Rotation paths and how fast each direction turns (degrees each step):
Each turn is a multiple of 5 degrees from 10 to 175, or 0.
Each row of a path follows its step; steps can be skipped.

step 1: [-16  20  10   9   9  -3  11 -12  -1  24  15 -18   6  -7   1  -5   7 -30
  11  -6  12   3   8   6   2   0   5  13  29   8   6 -23   6   7 -20 -14
   1  -9 -10   3   6   9   2]
step 3: [ 15 -16  14  -7   4  -1 -16   1 -11 -25   9  10   5  -5   2 -29  21  -1
   7   8  -3   5  -3   4  11  18  -4  -2  19  32 -18   1  -8   8  -2 -11
  -3 -12  -3 -22 -13   2   2]
step 5: [ -3  22  -1 -14   8  26  14 -10   5  10   4   2  -5 -29   5   4  14   9
  17  -4  -8  12  15 -19  24 -12 -18 -11   7   5  -5   7  -5   7  14  -5
   2   3  10  13  -8 -20  -2]
step 6: [ 17   1   5  18  27   2  -7  13   5   5   9  19   2   8 -14 -11   9  10
   0 -11  -6   8  -7   9  14   6   4 -12  -7  23  -2   6  -6  14  -2 -13
  15 -32  23  16   6   2   1]
step 7: [ 16  -3   6 -10  14   7  21  -5 -22  -8  -4 -31  -6  16 -26   3  16  17
  12   8   0   4  -4   4 -12   5  14   7 -11  16  17  11  11  10  -4 -18
   2  15   4   3  -3  -4  10]
step 8: [  4  -9   1  -2  23   8  17 -13  11  11   7   2 -10   8  30  12  -2  32
  10   9   1  16   9 -17  15  -5   2  -6   5  -5  17   0  -8 -10  13 -22
  -1  -1  -6 -19  -6   7  -7]
step 9: [-16   9  24   2  17  -6  -8  -1  28   3  15   0  -3  -5   4   7  -1  13
  -7  -9 -19  15 -11   5 -30  -1  -4 -21  -3  18  16  -7   6  20   3   2
   1 -19  -7   7 -10  -4   6]
step 10: [ -2 -21   6  -8  25  -3   5 -17  -6  15  17 -30  -1  10   2   2   2 -14
   3 -12   0   6  -8 -10  -4   5  -9  19  -5  12  -9   0   6   2 -23  -7
  27   7 -13  27   0   1  -6]
step 11: [ 17  -5   8  18   2   1  -4  -4   4  22   3 -13   3 -13   4   3 -31  21
 -13  18   7   9   4 -13  17   8   8   6  -2  20  -9  11  18  -3 -11 -14
 -12   2 -21 -16 -11  -7  -7]
step 12: [ -8 -22   7 -10  -1  13 -14  -7  22 -12   6   0   1  -9  -3  13   0   4
   6   9  -9   9  -9   3 -25  33   2 -17  24  16 -16  12   2  -6   5   0
  -7   2   7  -6 -19  14 -11]
step 13: [ -1 -10  11  -3  15   5  -2 -17  24  24   6 -13  14 -12 -19   3  30 -24
  -3  -7  13  -8   3 -16  -2  -6 -11  -2  -1  -8 -11   4   2  19  -7  -2
   5   7  -9 -19   3  22   6]
[ 2  1  5  2  5  1  4  1 -2 -8  5  3 -4  2  3  6  2 -5  3 -1  6 -3  2  1
  6 -4 -6  1 -3 -3 -9  1  6 -3  3 -1  4 -2 -4 -2 -7  4  0]
145
[ -1   5   2  -2   1   0  -3 -10   8  -3   0  -1   0   4  -4   2  -1   1
   2   1  -6  -3   5  -1   2  -7  -3  -3   5   2   3  -4  -5  -3   3   8
   1   3  -2  -4   0   7   3]
85
[  1   2  -1   3   0  -2   5  -3   3   4  -5  -4   0  -6   4   3   1   2
   4   6  -7 -10   5  -2   5   0   2   7  -5  -4   1   1  -2  -1   1  -5
   1   2  -4   1  -1  -4  -6]
120
[ 3  6  0  0  0 -3 -5 -7  1  0 -2  2  7  5  4  4 -1  1  2  3  1 -6 -6  5
 -7  2 -4  3  2  3 -5 -6  3  4  5 -7  0 -1  7  1  1 -2  1]
125
[ 7  0 -4 -7 -4 10 -1 -1  2  2 -5  3 -1 -3 -8 -2  7  1 -5 -1  5 -7  3 -1
  2 -2  0 -4 -2  1 -3  4 -1 -1  4 -3 -2 -5  6  4 -1  4 -2]
40
[-2  3 -5  3  3  0  4  2 -3 -1  0  2  1  3 -4  1  7  4  1  5 -1  4  4  3
  3  1 -1 -4 -2 -2 -1  5  0  3  9  4  9  1  5 -5  8 -7  3]
35
[-10  -3   1   8   3  -4  -1   2  -3  -3   4  -2  -5  -1  -2  -6   5   0
  -6   6  -3  -8  -2  -1  -2  -2   1  -6   0   2  -3  -3  -2  -2   1  -5
  -1   4   5   5  -2   4   0]
120
